In the data rows, zero lies at 4.5, halfway between 4 and 5.
Some points, each followed by its number:
[1 3 2 4 5 3 6 6 7 3 6 0 9 3 3] 0
[7 3 4 2 5 4 2 7 6 3 3 7 5 2 6] 1
[4 4 4 4 4 6 1 4 3 1 6 2 7 6 2] 2
[4 4 6 4 1 4 0 7 2 4 4 6 4 6 7] 3
[6 5 3 8 4 4 4 4 3 2 5 6 7 7 7] 4
[5 4 5 5 5 4 6 4 4 3 4 5 3 4 4] 5
[7 5 2 4 4 5 5 5 2 3 4 4 7 5 5] 6
[3 7 6 4 6 5 3 2 7 8 4 6 3 6 5] 7
[3 5 8 6 5 5 1 2 7 8 2 7 0 6 3] 8
[5 5 5 7 8 5 4 6 6 4 7 5 3 4 4] 9
[6 4 5 4 6 6 2 6 2 6 7 4 1 4 6] 10
[5 5 4 8 8 4 9 4 7 5 4 5 5 5 5] 11
[3 8 6 2 5 5 3 3 7 8 4 6 4 4 5] 12
[1 4 3 5 4 3 4 6 7 4 7 1 9 4 4] 13
[5 6 5 5 5 3 4 2 5 2 4 6 6 5 3] 14
[7 4 4 5 6 5 8 5 2 6 4 3 4 5 6] 15
[4 4 6 5 3 4 5 6 3 3 3 4 4 5 5] 16
[6 6 6 1 3 1 6 2 3 5 4 4 5 5 7] 17
[2 4 8 3 3 4 8 4 5 6 2 5 7 3 6] 18
[5 2 7 5 7 7 3 5 8 8 3 4 4 3 5] 19
[4 4 6 3 6 4 5 3 7 5 2 7 6 4 5] 20
[4 2 2 4 3 8 5 8 4 4 5 1 9 2 7] 21
[4 4 4 7 6 7 4 2 7 4 5 6 5 5 4] 22
[4 5 3 3 3 1 2 4 3 3 4 5 4 7 5] 23
[3 6 3 9 6 3 8 2 6 7 5 7 5 5 2] 24
[5 5 5 4 2 5 4 6 5 5 2 6 5 3 4] 25
[4 5 3 4 2 2 2 4 4 2 5 4 3 7 5] 26
[8 3 3 4 3 6 5 6 2 1 5 3 3 4 5] 27
[5 2 3 2 6 4 3 6 8 4 5 5 5 2 6] 28
[1 3 2 5 5 4 5 6 7 4 6 1 9 4 2] 29
[6 3 5 4 3 6 4 6 2 4 6 2 2 4 4] 30
[7 3 3 7 4 6 5 7 2 3 5 4 4 6 5] 31
[5 4 4 5 4 7 4 6 5 4 5 4 7 4 7] 32
New points follow, each followed by the numbers of its three nearest points above, nearest first.
[4 6 5 3 5 4 4 3 5 5 7 3 2 6 4] -> 5 7 26
[3 4 3 0 3 2 5 4 6 3 7 2 4 5 1] -> 26 23 0
[6 5 6 7 6 5 4 5 3 4 4 6 0 3 4] -> 5 9 10
[4 3 3 5 6 6 6 6 5 5 7 0 3 3 2] -> 30 9 5
[5 6 5 2 5 5 5 3 4 3 8 6 2 1 3] -> 5 9 30
[5 5 5 3 5 5 1 3 4 6 4 5 2 6 4] -> 7 10 12
[3 7 8 2 6 3 6 2 5 9 6 7 3 2 3] -> 12 7 20
[3 4 1 7 5 4 4 4 6 5 6 4 5 5 2] -> 22 29 9
[1 7 9 0 4 1 6 2 6 6 5 6 3 1 2] -> 12 18 20
[8 5 2 7 4 6 7 6 3 3 3 6 7 4 5] -> 6 31 4
[4 5 4 4 4 6 1 2 4 6 4 4 2 6 4] -> 7 26 10
[2 4 6 3 3 5 5 5 6 5 3 4 7 3 5] -> 18 25 20
[6 3 4 3 5 5 5 5 7 2 5 3 9 4 4] -> 32 28 6
[8 5 5 2 3 6 5 5 2 2 5 6 4 3 4] -> 27 6 5
[5 4 3 5 5 5 6 3 7 5 4 2 4 5 3] -> 5 22 11
[6 2 2 5 4 6 3 7 2 0 8 3 3 5 4] -> 27 31 30
[2 5 4 3 1 2 4 6 2 5 0 3 6 2 3] -> 25 16 18
[5 5 4 4 3 5 5 5 2 4 5 1 6 5 3] -> 6 30 16
[7 3 7 4 2 9 1 7 1 7 3 5 2 9 7] -> 3 10 30
